In the table below, every row is followed by its label. The labels come from one hidden rule.
array([0.29, -1.73, -0.42, 1.27, -0.68, -1.31, 0.57, 1.29]) 1
array([0.11, 2.56, 0.33, -2.67, 0.92, 1.40, -0.14, -1.84]) 2
array([0.41, -0.12, 0.24, -0.07, -1.01, 0.06, 0.45, 1.24]) 1
array([-0.69, -0.60, -0.16, 1.16, -0.45, -1.30, 0.06, 0.77]) 3
array([-0.46, 1.60, 0.39, -0.75, 1.20, 0.75, 0.16, -1.66]) 2
array([0.42, 1.46, 0.08, 0.02, 0.04, 1.51, 0.43, -1.51]) 1
array([0.29, -0.51, -0.82, 0.96, 0.45, -0.82, -0.02, -0.31]) 3
array([0.62, -0.60, 0.41, 0.18, -1.19, -1.48, -0.24, 1.75]) 3
array([0.08, -0.41, 0.16, -0.29, -1.13, 0.19, -0.06, 1.07]) 3
array([-0.81, 2.50, 2.09, -3.06, 0.94, 3.27, -0.45, -2.37]) 2
array([0.01, 0.66, -0.25, 0.30, -0.13, 0.20, 1.12, -1.46]) 1
array([-0.70, 0.61, -0.69, 0.27, -0.13, 0.26, -0.28, 0.02]) 3
array([0.68, -1.22, -0.19, 0.90, -0.11, -1.26, -0.68, 0.89]) 0
array([0.66, -0.42, -1.45, 0.73, -0.08, 0.00, -0.26, -0.37]) 3
array([-1.18, 0.70, 0.17, 0.62, -0.79, 0.05, 0.05, -0.17]) 3
array([-0.03, 0.61, 0.48, 0.37, 0.13, 0.25, 0.36, -1.47]) 3
array([-0.11, 2.25, 2.70, -1.33, 0.87, 1.95, 0.61, -1.49]) 1
array([0.65, -0.89, 0.10, 0.91, 0.06, -0.56, -0.34, 0.72]) 3
array([0.38, 0.58, 1.41, -1.78, -0.71, 1.26, -1.00, -0.24]) 2
array([0.56, -0.06, 0.79, -1.47, -0.94, 0.49, -0.38, 0.11]) 2
array([-1.37, 3.00, 2.36, -2.79, 1.60, 3.17, 0.17, -3.17]) 2
array([0.90, -0.10, -0.63, 0.11, 0.54, -0.10, -0.15, 0.43]) 3
array([0.28, 1.30, -0.10, -0.41, 1.07, 0.88, -0.82, -1.70]) 2
array([-0.58, 2.41, 2.71, -0.73, 0.54, 1.19, -0.34, -2.04]) 2
array([0.36, -1.43, -0.91, 1.96, -0.80, -1.82, 0.81, 1.06]) 1
array([0.40, -0.17, -0.78, 0.17, -0.34, -0.09, -0.09, 0.90]) 3
array([0.41, 1.03, 1.23, -0.72, -1.19, 1.11, -0.65, -0.40]) 2
array([-0.07, 1.23, 0.08, -0.53, 0.42, 0.76, -0.10, -1.35]) 2
array([0.79, -1.21, -0.60, 0.45, -0.47, -1.14, 1.21, 0.13]) 1
array([0.65, 0.04, -0.90, -0.06, 0.07, 0.07, -1.28, 0.33]) 3
array([-0.37, -0.11, -0.40, 1.24, -0.84, -0.45, -0.17, 0.35]) 3
array([0.36, -0.77, -0.67, 0.93, -0.44, -0.86, 0.66, 0.80]) 1
array([-0.95, 1.06, -0.05, -0.71, 1.36, 0.85, 0.67, -1.09]) 1
array([-0.07, 0.39, 0.88, -2.17, -0.09, 0.96, -0.07, 0.18]) 2
array([0.08, -1.52, -1.44, 1.35, -0.26, -1.43, 0.52, 1.01]) 1
array([0.44, -1.49, -1.71, 1.36, 0.00, -1.82, 1.88, 1.27]) 1
array([-0.78, -1.19, -0.72, 2.34, 0.11, -1.40, 0.17, -0.12]) 3
array([0.70, -0.42, -0.19, 0.69, -0.58, -0.65, 1.11, 0.68]) 1
array([0.22, -0.38, 0.62, -0.61, 0.23, 1.16, -0.26, -0.81]) 2
array([-0.81, 1.55, 1.15, -0.74, 0.25, 1.19, -0.35, -1.87]) 2
array([-0.10, -0.70, -0.78, 0.56, 0.43, -0.90, 1.30, 0.28]) 1
array([-0.63, 0.53, 0.20, -0.95, 0.52, 1.36, -0.20, 0.52]) 2
array([1.47, -0.63, -0.07, 0.12, 0.57, -0.26, 0.65, 0.75]) 1
array([0.24, -0.27, 1.17, -0.60, -0.62, 0.14, -0.36, 0.11]) 2
array([1.02, -0.02, 0.87, 0.66, 0.18, -0.35, 0.41, 0.43]) 1
array([0.45, -0.19, 0.58, -0.24, -0.70, 0.09, -0.35, 0.19]) 3
array([-0.28, 1.98, 0.60, -1.52, 0.03, 1.34, -0.38, -1.47]) 2
array([-1.49, 1.42, 1.58, -1.47, 0.36, 1.27, -1.20, -0.39]) 2
array([0.95, -1.02, -0.29, 0.85, -0.20, -1.05, 0.56, 1.36]) 1
array([-0.17, -1.89, -0.59, 1.65, -0.56, -1.57, -0.15, 1.19]) 3
array([0.34, -1.39, -2.01, -0.28, -0.64, -0.89, -0.49, 1.30]) 3
array([-0.41, 0.38, 0.91, -0.34, -0.22, 0.22, 0.81, 0.61]) 1
array([-0.92, -0.62, -0.64, 0.98, 0.04, -0.65, 0.46, 0.81]) 1
array([-1.11, 1.47, 0.93, -0.20, 0.78, 1.13, 0.35, -1.06]) 3
array([0.81, -0.77, -1.63, 1.25, -0.05, -2.19, 0.83, 1.26]) 1
array([-0.54, 1.07, 0.20, -0.10, 0.27, 0.44, 0.46, -0.78]) 1
array([0.42, -0.47, -0.05, 0.02, -0.25, 0.01, 0.90, 0.35]) 1
array([0.78, -0.15, -0.22, -0.74, 0.36, -0.10, -0.06, 0.23]) 2
array([0.39, -0.85, -0.50, 1.64, 0.38, -1.29, -0.45, 0.43]) 0
array([0.46, -0.27, 0.37, 0.08, -0.60, -0.12, -0.28, 0.00]) 3
array([-0.59, 1.93, 1.25, -1.86, 0.42, 2.65, -0.96, -1.73]) 2
array([-0.07, -0.14, 0.38, -0.67, -0.42, 0.13, -1.19, 0.56]) 2
array([0.82, -0.85, -1.00, 0.93, -0.18, -0.59, -0.29, 1.15]) 3
array([0.68, 0.45, 0.25, -0.83, 0.10, 1.35, 0.39, -0.25]) 2
array([-0.14, 0.18, 0.84, -0.04, -0.35, 0.17, -0.56, 0.29]) 3
array([0.40, -1.40, -1.78, 0.77, -0.29, -1.27, 0.62, 0.74]) 1
array([-0.24, 0.95, 0.98, -0.27, 1.41, 0.44, 0.07, -0.62]) 3
array([-0.62, -0.38, -0.24, 0.64, 0.30, -0.30, 0.91, -0.27]) 1
array([0.14, 0.41, 1.30, -0.81, -0.21, 1.00, -0.28, -0.70]) 2
array([-0.88, -0.10, 0.66, -0.88, -0.61, 0.12, -1.30, 0.68]) 2
array([-0.77, 0.66, -0.21, 0.26, 0.41, 0.38, 0.59, -1.61]) 1
array([-0.04, -0.68, -0.87, -0.30, -0.32, -0.42, -0.40, 1.18]) 3
array([0.17, 0.63, -0.05, 0.03, 0.94, 0.75, 1.72, -1.21]) 1
array([-0.38, -1.18, -1.32, 1.02, -0.74, -1.16, -1.24, 1.33]) 0
array([-0.13, -0.09, 0.19, -0.70, -1.52, -0.12, -0.65, 1.07]) 2
array([-0.74, 0.48, -0.37, 0.29, 0.68, 0.53, -0.59, -1.06]) 0
array([0.68, -1.33, -0.88, 0.36, -0.22, -1.29, 0.29, 0.41]) 3
array([1.11, -0.48, -0.55, -0.30, 0.02, -0.85, 1.08, 0.73]) 1
array([0.68, -0.02, 1.08, 0.28, -0.22, -0.19, -0.46, -0.04]) 0
array([-0.97, -0.36, -1.27, 0.49, 0.78, -0.56, 2.17, 0.17]) 1
array([0.73, -0.24, 0.24, 0.00, 0.04, -0.58, 0.50, -0.59]) 1
array([0.34, -0.27, -0.37, -0.32, -0.72, 0.51, -0.76, 0.26]) 3
array([-0.45, -0.08, -0.52, -0.34, -0.35, 0.35, -0.56, -0.08]) 3
array([-0.20, -1.20, -0.34, 0.26, -0.67, -0.33, -0.39, 0.93]) 0
array([0.40, 0.23, -0.07, -1.66, -0.26, 0.04, -1.51, 0.94]) 2
array([-0.71, 1.08, 0.49, -0.34, 1.37, 1.42, 0.86, -1.82]) 1
array([0.33, -0.50, -1.31, 0.72, 0.46, -0.41, 1.48, -0.14]) 1
array([-0.41, -1.61, -0.24, 1.37, -0.17, -1.21, -0.08, 1.86]) 3
array([0.48, 0.04, 0.33, 1.07, -0.31, -0.68, -0.62, 0.91]) 0
array([0.54, -0.11, -0.13, -0.09, -0.20, -0.13, 0.92, -0.58]) 1
array([-0.78, -1.15, 0.47, 0.13, -1.37, -0.46, -1.84, 1.32]) 0
array([0.30, -0.20, -0.15, -1.15, -0.04, 0.07, -0.85, 0.22]) 2
array([-0.82, -1.45, -0.49, 0.79, -0.27, -1.60, -0.19, 0.79]) 3
array([0.80, -1.24, -0.94, 1.54, 0.27, -1.74, 0.19, 1.17]) 3
array([0.99, -0.75, 0.09, 0.37, -0.37, -0.32, 1.47, 0.22]) 1
array([0.01, -0.30, 0.30, 0.49, -0.81, -0.08, 1.82, 0.31]) 1
array([0.34, -0.38, -1.67, 0.70, -0.25, -0.63, 0.13, -0.39]) 3
array([0.38, -0.25, -0.19, 0.81, 0.25, -0.20, 0.79, -0.32]) 1
array([-0.67, 1.36, 1.03, -0.02, 1.19, 0.89, 1.26, -2.22]) 1
array([0.27, -1.38, -0.66, 1.35, -0.41, -1.00, 0.62, 0.98]) 1
array([0.87, 0.63, 1.70, -0.83, -0.66, 0.72, -0.36, -0.29]) 2
array([-0.66, 0.98, -0.13, 0.70, 1.10, 0.30, 0.99, -1.40]) 1
array([0.05, -0.59, 1.27, 0.32, -0.26, -0.09, -0.59, 0.34]) 0
array([0.25, -0.86, -0.01, 1.32, -0.28, -0.82, 0.19, 1.17]) 3
array([0.85, 0.31, -0.27, 0.53, -0.09, 0.34, -0.56, 1.09]) 0
Which label does each new row get?
array([0.24, -0.30, -0.75, -0.79, -0.22, -0.35, 0.33, 1.25]) -> 2
array([-0.37, 0.06, 0.41, -0.04, -0.47, 0.43, -1.03, -0.09]) -> 3
array([0.70, -1.14, -0.55, 0.11, -0.24, -0.50, 0.58, 1.09]) -> 1
array([0.21, -0.63, -0.15, -0.18, -0.04, 0.49, -1.56, -0.31]) -> 3
array([0.36, -0.20, -0.87, -0.23, 0.66, 0.13, -0.50, 0.61]) -> 3
array([1.13, -0.05, -0.32, 1.12, -1.56, -0.74, -0.21, -0.22]) -> 3
array([0.31, -1.30, -0.95, 0.72, -0.53, -0.89, -0.04, 0.94]) -> 3
array([-0.78, 1.22, 0.70, -0.94, 0.35, 0.93, -1.36, -0.60]) -> 2
array([-1.48, 2.46, 1.11, -1.95, 1.65, 2.38, -0.07, -2.88]) -> 2
array([-0.48, 0.87, 0.95, -0.98, 0.25, 0.72, -0.61, -0.65]) -> 2
array([0.09, -0.90, -1.55, -0.29, -0.49, -0.38, 0.43, 0.62]) -> 1
array([-0.16, 0.07, 1.78, -1.64, -0.07, 1.04, 1.00, -0.95]) -> 1
array([1.00, -0.52, -0.44, -0.48, -0.36, -0.30, -0.49, 1.18]) -> 2
array([0.48, -1.18, -1.20, 0.86, 0.15, -1.26, 0.06, 1.13]) -> 3
array([-0.21, 0.31, 0.65, -1.51, 0.37, 1.18, -1.46, -0.21]) -> 2
array([-0.13, 0.05, -0.39, -0.37, 0.04, -0.05, -1.00, 0.02]) -> 2
array([-0.01, 0.34, -0.13, 0.84, -0.34, 0.42, -1.14, 0.76]) -> 0
array([0.04, -1.32, -0.94, 0.54, 0.68, -1.46, -0.06, 0.40]) -> 3
array([0.63, -0.11, -0.52, 0.57, -0.21, -0.45, 0.95, 0.38]) -> 1
array([-0.83, -1.54, -1.62, 1.50, -0.03, -1.69, 0.08, 0.57]) -> 3
array([0.22, 0.03, -0.28, -0.67, 0.69, 0.20, 0.81, 0.20]) -> 1
array([-0.37, -0.78, -0.73, -0.36, -0.65, -0.30, -0.27, 0.66]) -> 3
array([-0.40, 0.13, 1.69, -0.40, -0.51, 0.58, -0.29, -0.46]) -> 2
array([-0.35, -0.58, -0.68, 0.66, -0.32, -1.05, -1.92, 1.08]) -> 0
array([-1.12, 0.79, 0.22, -0.53, 0.43, 0.50, -0.36, -1.14]) -> 2
array([0.06, -1.08, -0.66, 0.68, -0.40, -1.17, -0.93, 0.66]) -> 0
array([-0.24, -0.61, -0.61, 0.59, -0.07, -0.58, -1.47, 1.13]) -> 0
array([-0.18, 0.12, -0.28, 1.02, 0.23, -0.33, 0.07, 0.11]) -> 3
array([0.00, -0.64, 1.03, 0.18, 0.11, -0.35, -0.57, 0.67]) -> 0
array([0.13, 2.18, 0.53, -1.93, 1.44, 1.76, 0.92, -2.48]) -> 1
array([-0.89, 2.25, 2.83, -3.11, 0.85, 2.29, -1.52, -2.10]) -> 2
array([0.77, 0.96, 1.33, -0.30, -0.36, 0.56, -0.30, -0.47]) -> 3
array([-0.42, 0.07, 0.87, 1.74, -0.39, -0.61, 1.13, -1.02]) -> 1
array([0.32, 0.41, 0.07, -0.11, 0.29, 0.57, 0.69, -0.31]) -> 1
array([0.01, -0.43, -0.65, 0.14, 0.44, -0.71, 1.70, 0.22]) -> 1
